One turn moves each row of this set onto another row. After a few examples, where does it send each row asked below?
zur: [ -4 -13   0 -10  24   8   6   6  16  14  13  -8]
zomon: [ 16 -14  -8 -18   0  22 -24  -9 -11 -14   9   4]
Tesi: [ 9 15 16  8 17 16  1  9  3  0  1 -6]
neged: [-10   1 -29   8   8  -3  -2 -18 -27  -5  18  14]
Bizuf: [  7  -4 -19  16  16  27  10  -1  -1 -15  -8  -3]
num: [ 27   3 -17 -13  16   3   4   0 -28   7  -9  16]
mos: [  4   4 -10  14  -6  12   2  28   7  -8  14  12]
nolel: [ 19  18 -11 -19  16  28 -12   1  -9 -14   8   3]
vus: [  3  18  -1  -5   4  15 -13 -19 -18  20  19   6]
kapud: [ 18   6 -14 -27 -11  10 -14   1 -10  -2  15 -12]
dubof: [ 14   9 -10   5   8  17   0 -27 -22  -7  15  22]
Togiv: [ 17 -11 -18 -12 -15  -5   8  -1 -15   5  20 -17]
led: [ -9  17 -12  -4  12 -20  -7  -7 -18  -2   4  -5]
kob: [12 16 13  2 19 22  4  7  2 -5  1 -9]
Paz: [ -1  -7 -12 -23  14  11  24  23   1  -2  11  16]
das: [-12  13 -10  -8   5 -20  -2  -4 -25   4   4  -2]
zimen: [ 13  -1 -17  19  12  25  13   1   0 -12 -10   0]
zamap: [  5   7 -20 -11  10 -10   6   3 -34   9  22  20]
lapa: [ 18 -12  -8  -2   4   2  33   4 -16   9  24  -3]
rited: [  7 -10 -13  20   4  15  -7  14  16  -1  11   5]
Sir: [  5  13 -20 -12   3   8   3  -4   1  11  21 -26]
sose: [-20   2 -23   1   7  15  13  22 -12 -12   0   4]
lav: [-20   3 -28   3   2  16  13  19  -5  -9   0   4]
sevut: [ -8  -5 -18 -10   1  15  -9 -22 -14  22  -5  -1]
nasug: [ -6  -8   1 -11  22  12   8   6  12  16  13 -14]
Visib: [ -4 -23 -17   4  20  26 -14  -5 -14 -12   5  11]
Mebun: [  4 -17 -15  -4  10  -3  14 -31 -13  -7   6  13]
Lidog: [ -4 -22   0   2  -6  10 -17  -2 -25 -15  11   5]
Funu: [ -2  15   8 -15  -4  14   4 -13 -25  -6   2  23]
Bag: [ 14 -11 -21   5  -1  11  10  20  16  -3  18  13]
zogan: [  6 -11 -11  -6  12  -3  16 -33  -4  -7  12  10]
far: [ 29   2 -13 -20  12   1   9  -7 -24  12  -5  13]
naged: [ 14  -5 -18 -14  14   4   0 -14 -18  30  21  10]
tagu: [-10 -10 -21  -6   0  18  -6 -15 -17  26  -4   5]
zano: [ -1  -1 -13   1   0   8  -5  22  20   3  21   3]
tugev: [ -6  14  10 -16  -8  15  10  -9 -21   2  10  22]
fus: [  1 -13 -11 -20  18  12  27  22  -3   1  12  11]
veki: [-17  -9   3   8   4   6   8  16 -31  -4  18  10]
feri: [19 -1 -2  3  6 15 -3 21 16 -4 15 14]
Kubu: [ 11 -20  -2   2 -13  -5  10   6 -30  -9  18   3]

fus turns into kob
tugev turns into led
zimen turns into Paz
And these:
zomon turns into Kubu
feri turns into mos
vus turns into neged
Visib turns into lapa
das turns into sevut

One turn moves each row of this set onto another row. After a few examples, where does it send each row asked below?
dur: [ -2   5   7  24   4  -1  33   3 -13 -20   3 -11  -7  11 -19 -13  -7]
ropu: [  6  -8   0   3 -14 -12 -16  11 -19   3  -5 -32  -5   0  -9 -15 -11]
Kimuz: [-17  15   6  17   4 -14  13   3 -17 -17  13  -5  -4 -15  20  10 -19]
Pag: [-10 -11 -11  22   7  12 -20  16 -14   3   0  -8  -1  11   6 -12 -37]
tatev: [-17 -21   7  27 -43   0  12 -16 -21   3  -1 -13   5 -10  12  14 -14]
nofit: [ -6 -12  14  29   7  -9   2   4 -12 -18 -15 -16  18 -19  14 -24  -6]
Doba: [ -8   1  10  18 -31  10  29 -12   1  17   9  -2 -10   4 -11   3 -27]
luref: [  6 -22  32  37 -18  11  15  29   3  -7   1 -11   7   0   9  -9 -28]
luv: [  4  -8  26  20   1   1  28   6 -18  -3   2  -6  -6  13 -25 -23 -12]
Botek: [-21 -19   4  39 -32  -3   4 -21 -19 -14  -8  -8  19  13   4  -3 -24]
gifi: [  7 -18  20  49 -13   5   8   4 -16 -26   1 -17   4   6   7  11 -31]
gabob: [-24 -22   5  20 -37   8  13  18   9  13   2 -23   8   8   2 -14 -24]
zag: [  6 -15  15  21  -4 -14 -17 -10 -34 -10 -14 -17  10  -4  -3 -17 -12]
dava: [-13  -6  -6  26   6   9 -16  10 -12  -6  -8  10  11   7  14 -23 -31]
Bes: [ 13   1   2  28 -35  -3  -1   3 -15 -28  -1  -5   1  18  -2   6 -23]
Kezev: [ -8  14  20   7 -10 -18   4  -3 -25 -10   4  20   5  -9  15  -9 -15]
dez: [-11  -2  20  11   5  -6   8  17 -19   9  21 -20 -14 -13  10   9 -29]
nomaf: [-30 -25   8  44 -19   7  19   1   2  -7  -3 -21  18   0  14  -6 -25]
puno: [ -2  -2   0 -16   7   0 -10  -4 -17 -12   5 -19  -3  -2  11  -5 -22]
Gusis: [ -3  -3  35   0 -10 -11  -2  10 -27  16  12   6  -5  -7   5 -10 -25]
por: [ 12  -3  15  16 -41   3   7  27   4 -10  -1   1   3  12   1 -14 -20]
rara: [-15  -1  13  27 -22  13  39  -9   9  11   8  -1  -4  -4  -1   0 -26]
nuf: [-20 -20  11  19 -46   4  19   1  -5  13  -1 -10   7 -15  15   1 -11]
zaked: [-13  -4  19  36 -18  10  35 -23  -3   4   4   6   2  -3   0   2 -27]
Ginez: [ -8 -14   0  23   5  11 -22  11 -18   4  -5   4   6  11   7 -20 -36]
tena: [-14  -3 -17  24   7  10 -14  16  -7  -7  -3  -1   4   7  13 -14 -32]
zise: [-21 -26  16  30 -37   4  19  -8 -13   8  -1 -12   8 -17  17   8 -14]
nugo: [  0  -6  16  24   7   2  30   7 -16  -8   6 -19 -12  12 -24 -11 -13]
rit: [ -6 -13  22  -6  15   4  -3  -2 -12  -9  -2  -5  10 -11  21 -20 -21]
siru: [-17 -14   2  16 -52   0  13  -7 -12   8   0  -9   3  -8  10   8 -10]
zumot: [ -5  -4  -2  11  -3  -7   3  25   2  -6  -6 -32   3 -15   7 -21  -5]
geri: [ -6  -2  15  27 -27   7  25 -27 -11  10   5   5  -4   5 -10   5 -28]
nuvoz: [-15 -16   1  16 -48  -2  -2  -5 -12   6  -3 -10   9  21  -8 -11 -23]
bobog: [ -6   0   4 -16   7   2  -2   4  -4 -12   1  -9   4  -8  19 -18 -16]
bugak: [ -2 -15  17  -5  15   2 -11 -11 -25  -9   2 -16   3  -5  12  -7 -27]
bemu: [  1   2  17  20  -2  -3  30   1 -15 -15  -2   2  -2  13 -20 -24  -5]

dava turns into tena
bobog turns into puno
And these:
tatev turns into zise
nugo turns into luv
luref turns into por
Kezev turns into Kimuz
nuvoz turns into Botek
rara turns into Doba
nofit turns into zumot

